arr =
[[-1.376  0.037 -1.464  2.508  1.970  2.444]
 [ 2.168  2.422 -1.598 -1.124 -1.100  2.852]
 [ 2.898  2.557 -1.517 -1.692 -1.849  2.311]
 [-1.523  2.274  2.617 -1.261  1.966 -1.165]
 [ 0.954 -1.331  2.747  2.156 -1.112  2.324]
 [-1.331  0.760 -1.136  2.765 -1.287 -0.643]
 [-0.207 -1.726  1.027 -1.518 -1.004  0.414]
 [-0.682  1.525  2.365 -1.171  2.616 -1.265]
 [ 2.471 -1.212 -0.682  0.608  0.733 -0.833]
 [-0.542 -1.850 -1.346 -0.318  2.483  2.192]
 [-1.270  2.353  2.074  1.481  0.610 -1.591]
 [ 2.064 -0.649 -0.898  2.398 -1.589 -1.681]]
Indices start at 0.
Which number is the minimum? -1.850
The entry at row 0, column 0 is -1.376
Which number is the top entry of the column that holds the smallest entry? 0.037
The entry in row 0 and column 2: -1.464
The entry just right of the largest entry -> 2.557
The entry in row 1 and column 0 is 2.168
The entry in the bottom-right corner: -1.681
Which number is the entry directly below 2.557? 2.274
The entry just left of -1.261 is 2.617
The entry directly above -1.523: 2.898
Which number is the entry directly above -0.649? 2.353
The entry just left of -1.100: -1.124
The entry directly below the largest entry is -1.523
Which number is the entry just left of -1.589? 2.398
Which number is the entry just left of -1.287? 2.765
The bottom-left entry is 2.064
The entry directly below 2.365 is -0.682
Which number is the entry at row 1, column 2? -1.598
Which number is the entry in the top-right corner? 2.444
Which number is the entry directly below -1.692? -1.261
The entry just right of 2.483 -> 2.192
The entry directly below 0.037 is 2.422
The entry just right of 0.760 is -1.136
Which number is the entry directly above the smallest entry? -1.212
Which number is the entry directly above 2.616? -1.004

grid =
-.20, -.30, -.22, .27
-.24, .11, -.24, .32
-.06, .31, -.33, .04
.43, .38, -.27, -.36
-.20, -.21, .39, -.48
.13, -.40, .55, .44
-.09, .11, -.08, .54
-.19, -.48, -.02, -.55
.17, -.06, .35, .06
.38, -.23, -.12, .08
.21, -.41, -.35, -.11
-.19, .35, .39, -.16
Counting starts at 0.
The minimum: -.55
Report the entry directly above the smallest entry.
Answer: .54
Report the entry just left of -.36.
Answer: -.27
The entry in row 0 and column 1 -> -.30
Report the entry in row 1 and column 0.
Answer: -.24
Report the entry in the top-right corner.
Answer: .27
The entry at row 0, column 0 -> -.20
The entry in the bottom-right corner: -.16
Report the bottom-left entry.
Answer: -.19
Report the entry at row 2, column 2.
Answer: -.33
Report the entry just left of -.11.
Answer: -.35
Report the entry directly above -.35.
Answer: -.12
Report the entry directly above .55.
Answer: .39
The entry at row 2, column 0 is -.06
The entry just left of the smallest entry -> -.02
The entry just right of -.09 is .11
Report the entry directly above -.09.
Answer: .13
The entry just left of the largest entry is -.40
Report the entry in row 0 and column 2.
Answer: -.22
Report the entry directly above -.33.
Answer: -.24
The entry directly below .31: .38
Report the entry directly above -.36.
Answer: .04

.27, -.12, .02, -.13, -.46, .01, .26, -.15, .06, .42
-.34, .32, -.02, -.22, .35, .44, .02, -.12, .07, -.43
-.34, .27, .05, -.23, .28, .44, .08, -.13, .07, -.38
.00, -.12, -.33, -.02, .28, -.23, .05, .34, .26, -.13
.36, -.07, -.06, -.01, -.46, -.21, .26, -.15, -.09, .42
.44, .38, -.06, -.07, .01, -.56, -.24, .33, -.14, -.11
.46, .30, -.11, -.01, -.08, -.58, -.07, .32, -.20, .01
.44, .37, -.05, -.07, .01, -.56, -.25, .34, -.13, -.10
.46, .23, -.14, .01, -.17, -.58, .05, .25, -.20, .10
.02, .27, -.24, .01, .35, .26, -.14, .01, -.15, -.43
.10, .44, .05, -.14, .02, -.17, -.39, .06, .24, -.26
.33, .44, .02, -.12, .05, -.45, -.39, .31, -.01, -.20
-.14, .05, -.33, -.23, .25, .08, -.25, .28, .26, .10
Rows and columns are numbered from 0.
The entry at row 1, column 2?
Answer: -.02
The entry at row 1, column 0 is -.34
The entry in the bottom-left corner?
Answer: -.14
The entry directly below .31 -> .28
The bottom-right entry -> .10
The entry in row 0 and column 2?
Answer: .02
The entry in the top-right corner: .42
The entry in row 0 and column 0 is .27
The entry in row 2 and column 0: -.34
The entry in row 0 and column 1 is -.12
The entry directly above -.08 is .01
The entry in row 1 and column 1?
Answer: .32
The entry at row 2, column 2?
Answer: .05
The entry at row 2, column 1 is .27

 -38.319    99.771    -5.349  -165.627    93.111     3.530  -185.663
  55.161  -186.466   -82.711   -63.782  -212.561  -135.439  -174.740
-113.818  -175.432  -198.030    58.860  -263.357    53.923  -115.776
-112.133   -48.893   -13.571    15.152  -114.883  -125.519    31.388
-262.348    37.944   -88.029    92.406   -94.651    61.521    51.427
 -23.528   -36.292  -236.677   -45.017   -25.598   208.618  -216.085
Rows and columns are numbered from 0.
Which number is the entry at row 0, column 1?
Answer: 99.771
Which number is the entry just right of 99.771?
Answer: -5.349
Which number is the entry directly below the smallest entry?
Answer: -114.883
Which number is the entry directly below -115.776?
Answer: 31.388
The entry directly above 53.923 is -135.439
The entry directly above -135.439: 3.530
Which number is the entry just right of -114.883?
Answer: -125.519
The entry in row 1 and column 0 -> 55.161
Which number is the bottom-left entry?
Answer: -23.528
The entry directly above 55.161: -38.319
Which number is the entry at row 2, column 1?
Answer: -175.432
The entry in row 2 and column 0 -> -113.818
The bottom-right entry -> -216.085
Which number is the entry directly above the smallest entry?
Answer: -212.561
Which number is the entry just left of the smallest entry?
Answer: 58.860
The entry just left of 15.152 -> -13.571
The entry directly above 92.406 is 15.152
The entry just left of 51.427 is 61.521
Which number is the largest entry?
Answer: 208.618
Which number is the top-right entry?
Answer: -185.663
Which number is the entry in row 1 and column 1?
Answer: -186.466
Which number is the top entry of the column that holds the smallest entry?
Answer: 93.111
Which number is the entry just right of -263.357?
Answer: 53.923
Which number is the entry directly below -113.818?
Answer: -112.133

B = [[-103.5, -156.2, 131.7, -122.5, 0.9], [-43.9, 28.3, -40.5, -98.2, -101.3], [-140.6, -47.0, -8.6, -152.5, -131.2], [45.4, 104.9, -44.6, -9.5, 20.3], [-56.3, 72.9, 51.9, 58.9, -100.1], [-71.7, 171.6, -43.1, -77.7, 44.5], [-58.9, -148.1, 8.1, -144.9, 26.9], [-135.5, 79.8, 125.0, -36.2, 58.8], [55.9, 77.4, -8.5, -16.3, 42.7], [-275.3, -32.7, 8.3, 82.0, -184.2], [-92.9, 76.7, 81.9, 23.8, -164.5], [-115.7, -262.3, -107.8, -50.0, -81.5]]
What is the entry just right of -140.6?
Answer: -47.0
The maximum is 171.6
What is the entry just right of the largest entry?
Answer: -43.1
What is the entry just left of 26.9?
Answer: -144.9
What is the minimum?
Answer: -275.3
The entry just left of 8.3 -> -32.7
The entry just right of 55.9 is 77.4
What is the entry just left of 51.9?
Answer: 72.9
The entry just left of 79.8: -135.5
What is the entry just right of -77.7?
Answer: 44.5
What is the entry just right of -156.2?
Answer: 131.7

Questions about the row below.
1) Report the 3rd entry from the right.
2) Report the entry just left of the largest entry.
-104.506   131.386    95.231   -98.944
1) 131.386
2) -104.506

Read these off the grid that follows.
1) Give the second entry on the main diagonal.
2) Give the entry just left of the smallest entry.
3) Give the entry just left of .54.
4) Give the entry directly above the smallest entry.
5) Give the second entry on the diagonal from the top-right corner.
6) Give the smallest entry.
7) Give the smallest entry in the last column.
8) Give the top-left entry.
-.32, .51, .36, .54
-.41, .14, .29, .35
.16, -.19, -.18, -.19
.11, -.45, -.23, -.27
.08, -.52, -.25, -.31
1) .14
2) .08
3) .36
4) -.45
5) .29
6) -.52
7) -.31
8) -.32
